One turn moves every row onto another: examples first, then more rows asked
K_660: [ -6  40  39  16   0 -26 -35  14  27 -27 -56 -27  21 -13 -23 -27 -19 -48
  44 -21 -21 -14  32 -10  16 -48  -1  21  20   6  29  19 -11  -6  50 -26
   8   8   9 -16  17  27 -17  -9]
K_41: [-37   8  31  -9 -10  10 -17 -33 -21 -19 -17  42  34 -62  18 -49  23 -22
   5 -10  11  40   2 -12  28  -4  27  -4  -1   5  56  -5 -24  21  49   0
  28 -19  60   6 -19   8 -26 -22]
K_530: [-36  -1   2  -2 -18 -15 -38  17  25 -56 -15 -18 -13 -15 -18 -26  -5 -20
  26 -15 -51  29  31   7 -17 -34  -5 -11  32 -20  -6  16 -20   2  40  -6
  26  21 -13   9  42  14   1  12]
K_298: [-36 -17  18  -4 -14   0 -23 -19  30 -38 -17  -2  26 -35  20 -11  -4 -50
  65  15 -33 -37  34 -15 -48 -35  70   6  15  -2  -3  31 -39  14  36 -18
  11  -6 -24 -44  32 -35 -11 -20]
K_816: [-54  21  30   4   6  13 -17 -17  31 -45  -2  30  59 -51  26 -26   8 -55
  57   2 -32 -28  13 -32 -22 -13  76  29  -1  -8  13   5 -24  40  13  -6
  17 -32  19 -38  23 -26 -25 -39]
K_789: [-37 -42  33 -20 -26  28  15 -34  11  -5 -24  -1  29 -48   7 -30  40   4
  26  26  -7  -1 -15  11  15 -37  43  -6  24  27  52  11 -10   5   1 -15
  33 -27   7  -2   6 -11  42 -37]
K_261: [ -9  24  26   5   4  -7 -48 -47  -8 -56 -20 -28 -15 -14  15  32  14 -11
  37 -17 -23   7  30  -9 -29 -38  34  16  -4   1  22  11 -24  48   9  37
  29 -56  23 -19  19 -27  36   0]
K_545: [-21  58  53  25  -3   6  15  10 -10 -20 -51   9   8 -21 -26 -37 -15  -1
  54 -18 -45  26  40  24  -1  -6   1   5  40  18  26 -15  -3   2  54  14
  37  -7  73   1   5 -10  -1 -27]
K_712: [-41 -51  32 -17 -39  17  14 -34  11   0 -11   4  27 -52   7 -26  40   5
  26  22 -14  10  -5  21   8 -45  52  -3  33  11  51  15  -9   5   1 -18
  36 -26  13  -9   4 -16  34 -36]
K_504: [-46  14  30  21 -23 -15 -19  10   3  -8 -37 -18  12 -36 -13 -46  -9 -39
  55 -18 -36  25  25   8   4 -54  12 -11  24 -13  32   4 -36 -38  57 -29
  51  42  51 -12  -4 -10 -18 -23]
K_574: [-26 -20  35 -27  20  20  13 -10   7 -11 -26 -30  34 -28   2 -25   8 -17
  36  17   6 -11 -21   1  13 -41  40 -16  43  30  63  19 -18 -14  -9   1
  30 -14   9  11 -10  -6  37 -40]
K_645: [-16  31  13 -16 -20  15 -29  14  14 -26 -36  30  -8 -21   7 -20 -27  -3
  24  31 -24  27  38   7  32  -2   3  -1  21  -3  -7  14   7  18  51  19
  22   6  -2   1  25   2   6  21]
K_239: [-52  35  29   4   9  15 -16 -19  25 -36  -1  36  56 -50  29 -37   7 -51
  53  -5 -28 -21  -1 -35 -14  -4  74  21  -4   0  15  -9 -19  42  11 -17
  20 -34  36 -32  15 -20 -31 -42]
K_703: [-29  16  11  12 -19   9  -6   3 -13 -27 -18  32  24 -26 -16 -31  12  -8
  47  19 -52  45  71   2 -25 -22 -12 -24  20  -9 -13 -22 -16   3  72   6
  43  -8  39 -24  12  -8 -32 -10]
K_203: [-28  73  41  24   0   5   4  11  15 -26 -49  20  15  -9 -19 -29 -21  -4
  55 -20 -65  23  40   7 -16   0   3   2  31   6  13 -13   2   3  42   8
  41   0  71  -2  17 -10  -2 -29]
K_461: [-25   4  22  17 -30  -4  -9   6   5  -6 -25  24  39 -32 -24 -28  15 -21
  53  33 -45  37  69  10  -5 -37 -16 -11  28  -2  -7 -17   0  13  66 -18
  39 -12  33 -30  -5   4 -27 -14]
K_552: [-30 -37  35 -24 -12  22   7 -27  20  -4 -30 -15  38 -42  -6 -26  31  -5
  23  26 -11  -4 -18  13  13 -40  51  -7  36  24  54  19  -8   1  -8  -5
  32 -19   5   6   0  -9  42 -42]
K_357: [-48  27  16  13 -24  -4 -40  14  13 -13 -37 -24 -16 -33  -1 -41 -13 -14
  54 -18 -37  32  36  17  21 -42  11 -24  17 -13  39  25 -16 -33  45 -27
  44  36  49  -6 -15 -11   1 -15]
K_772: [-19  34  15 -10 -22   4 -37  14  18 -26 -30   6 -28 -20   4 -17 -16   4
  35  24 -24  29  51  15  44  -5   2 -23  19  -4   9  25   8  20  48   6
  31  -2  12  -7  17   1  14  21]
K_437: [-42 -37  28  -7 -57  23   2 -46 -16 -20 -14  29  11 -44  29 -34  48  27
  16   2 -42  28  27  11  -1  -9  46  13  14   0  26  17 -17  13  31 -22
  41 -15  28  -8  28 -24  21 -21]
K_808: [-27  18  29 -19  33  10  -9   7   7 -46 -20 -44   6 -13  -4 -25 -21 -28
  43 -19   6   2 -17 -11 -28 -24  33 -25  52  16  53  13 -51 -24   3  36
  25  -1  25   7   2 -12  14 -29]
K_720: [-51  36  33   3   2  15 -10 -27  10 -38  -4  55  60 -64  19 -37  13 -48
  30 -11 -15   3   1 -23   3   4  52  17  -9   5  26  -7 -19  46  14  -6
  14 -31  52 -25   5  -4 -32 -38]
K_275: [-13  22  51  23   0 -19 -26  26  25 -14 -61 -12  30 -26 -29 -29  -9 -51
  41   6 -27  -5  35  -1  15 -53  -7  25  31   5  26  12   4  -1  40 -38
  17   8   4 -14   8  22 -15 -16]
K_821: [-22  21  22  -1 -12  14 -43 -31  -4 -54 -19 -42 -15  -8   7  32  28   5
  41 -36 -12  -3  26 -14 -43 -29  44 -11   7   8  46  19 -17  39  -8  15
  32 -48  58  -4   4 -39   1 -18]
K_210: [-47  13  21   5   7  15 -28 -18  37 -46  -7  30  58 -53  22 -27  14 -55
  61   9 -35 -16  13 -33 -35 -22  78  17   5  -4   3  -1 -30  30   8 -14
  21 -29  12 -38  33 -35 -26 -37]
K_505: [-57  36  30  -4   9  14  -6 -22  16 -32  -6  53  57 -57  30 -33  17 -43
  36  -7 -20  11   3 -31   7  -9  63  20 -11   5  25 -15 -17  41  16   1
  17 -37  57 -16  11  -6 -32 -44]
K_361: [-14  26  22  -3   5   0 -47 -46  -4 -57  -7 -34 -15 -21  15  33  16 -11
  27 -16 -22   8  28  -4 -26 -33  35  11  -2  -9  24   8 -15  40   7  33
  22 -65  25 -32  20 -20  27   0]
K_222: [-36 -21  37 -27  12  12  -6 -14  12 -13 -30 -27  37 -34  -9 -30  10 -14
  43  14   7  -9 -31   5   1 -45  40 -10  47  31  68  12 -16  -7 -10   2
  36 -18   6   9 -10  -9  37 -35]
K_156: [-24  28  19   7 -13   4 -48 -26 -11 -51 -14 -35 -20 -13   9  38  30   7
  38 -28 -13   7  33 -15 -35 -28  40   1  -1   7  40  19 -22  40  -5  22
  29 -61  42 -17   7 -31  15 -13]
K_18: [-39  19  11   5 -12  11 -43 -21  -6 -53 -17 -42 -15  -5  14  21  42   7
  38 -45 -19  -2  33 -12 -51 -31  49 -22   9  -1  52  10 -24  28  -6   4
  32 -43  50  -1   1 -33   3 -22]
K_155: [-35  30  13  10  -3  -6 -30  28  39 -65 -18  -3  -3  -4 -25 -22 -11 -15
  37 -10 -70  27  35   1 -32 -30   2   0  32 -16 -13  -3 -11   6  27  -7
  27  15   7   5  52   6   1  -4]
K_135: [-25   6  20  10 -26  21 -16  15   1 -41 -24 -25  12  -1  -8  -9  43  -8
  49 -54  -2  -7  23 -14 -60 -12  52 -26  23  13  52   4 -40  13  12 -20
  43  -9  55   4   1 -33 -27 -41]
K_318: [-13   3  32   5  18 -28 -15 -46 -11 -52 -19  -3  20 -31  15   3  -9 -37
  23   5 -38  17  22 -19 -28 -47  22  36  11  -7 -10  -5 -32  37  47  32
  18 -53  -2 -40  36   3  21  -2]

K_222 -> K_505
K_135 -> K_437
K_545 -> K_645
Now these:
K_155 -> K_357
K_574 -> K_720
K_318 -> K_808
K_821 -> K_789
K_712 -> K_210
K_239 -> K_156
K_504 -> K_703
K_203 -> K_772

